A =
[[2539 5599 4595 6743 7694 7881 8073 6504 5342 5286 6538 4477 3060 5601]
 [6407 3973 2813 2805 3220 3601 2177 5428 6595 3848 3397 3061 4016 3977]
 [4649 4784 1836 4440 6234 7015 5142 8043 8357 4208 5072 2058 1738 4794]
 [2800 5426 4942 6459 7047 7107 7517 5784 4739 5230 6199 4811 3628 5426]
 [6403 4147 2337 2964 3794 4341 2545 6310 7485 3888 3675 2625 3444 4154]
 [6379 3934 3098 2801 3027 3315 2100 5029 6162 3869 3325 3322 4309 3939]
 [6571 4032 4831 3075 2312 2161 1981 3318 4289 4283 3254 4931 6102 4032]
 [2671 5414 5286 6544 6931 6893 7566 5370 4231 5283 6190 5119 3918 5413]
 [2829 5606 3768 6517 7942 8356 7931 7455 6518 5142 6536 3733 2365 5611]
 [4742 4840 1623 4448 6396 7253 5195 8402 8764 4216 5143 1869 1542 4851]
 [3105 5512 3168 6201 7887 8448 7592 7948 7229 4965 6383 3197 1944 5519]]
What is the top entry of the column that holds the largest entry?
A: 5342
What is the fifth-last entry, reading row by row?
A: 4965
What is the first entry of the largest entry's row?
A: 4742
The entry directly below 4739: 7485
What is the entry just left of 5370?
A: 7566
The third entry from the end, reading row by row -> 3197
What is the entry just left of 6595?
A: 5428
What is the entry in the top-left corner?
A: 2539
The entry directly above 6102: 4309
The entry directly above 7517: 5142
What is the third entry on the diagonal from the top-right corner?
A: 2058
The third entry on the main diagonal -> 1836
What is the largest entry in the first row?
A: 8073
The 4th entry, reading row by row: 6743
The entry just left of the smallest entry -> 1869
What is the bottom-left entry?
A: 3105
The entry directly below 6162 is 4289
What is the bottom entry of the column that holds the largest entry?
A: 7229
What is the top-right entry?
A: 5601
What is the entry just right of the smallest entry?
A: 4851
What is the smallest entry in the last row?
A: 1944
The last entry, reading row by row: 5519
The entry just right of 7485: 3888
The smallest entry in the last column is 3939
What is the entry directly below 2671?
A: 2829
The smallest entry is 1542
The 2nd largest entry: 8448
The entry directly below 3934: 4032
The entry just left of 4309: 3322
The entry just left of 1836 is 4784

Read these off the table that follows.
1) What is the entry just left of 101?
2) What is the entry just left of 192?
3) What is the entry just left of 178?
[[122, 89, 162, 186, 204, 192, 82, 63, 81, 125, 69, 105], [92, 98, 178, 167, 136, 163, 101, 130, 104, 96, 117, 94], [177, 155, 108, 121, 161, 129, 143, 117, 143, 183, 126, 162]]
1) 163
2) 204
3) 98

114.44	1.79	0.64	-45.23	-24.42	33.37	-63.22	110.36	19.33	32.42	-92.10	-54.83
84.07	24.57	-79.06	-72.46	-42.76	-165.59	66.32	42.63	124.04	6.10	63.29	60.77
106.18	1.93	-29.57	-62.92	-38.14	-29.93	-35.79	90.81	44.79	20.05	-58.91	-30.97
-62.53	19.23	-52.33	2.52	0.58	-148.82	119.53	-87.04	69.64	-27.31	149.03	106.49
Indices start at 1.
Which number is the entry just left of 119.53?
A: -148.82
The entry directly above -148.82 is -29.93
The entry in row 1 and column 2 -> 1.79
The bottom entry of the column that holds the largest entry: 149.03
The entry in row 1 and column 3: 0.64
The entry at row 3, column 2 -> 1.93
The entry just right of the largest entry: 106.49
The bottom-left entry is -62.53
The entry directly above 63.29 is -92.10
Which number is the entry at row 1, column 1?
A: 114.44
Which number is the entry at row 2, column 2?
A: 24.57
Which number is the entry directly above -42.76?
A: -24.42
Which number is the entry just right of 110.36?
A: 19.33
Which number is the entry directly below -38.14?
A: 0.58
Which number is the entry just left of the smallest entry?
A: -42.76
Which number is the entry at row 3, column 1?
A: 106.18
The entry in row 2 and column 1 is 84.07
The minimum is -165.59
The entry in the top-right corner is -54.83
Which number is the entry just right of 42.63?
A: 124.04
The entry just right of -62.92: -38.14
The entry just left of 90.81 is -35.79
Which number is the entry just right of -87.04?
A: 69.64
Which number is the entry directly above the largest entry?
A: -58.91
The entry just right of 24.57: -79.06
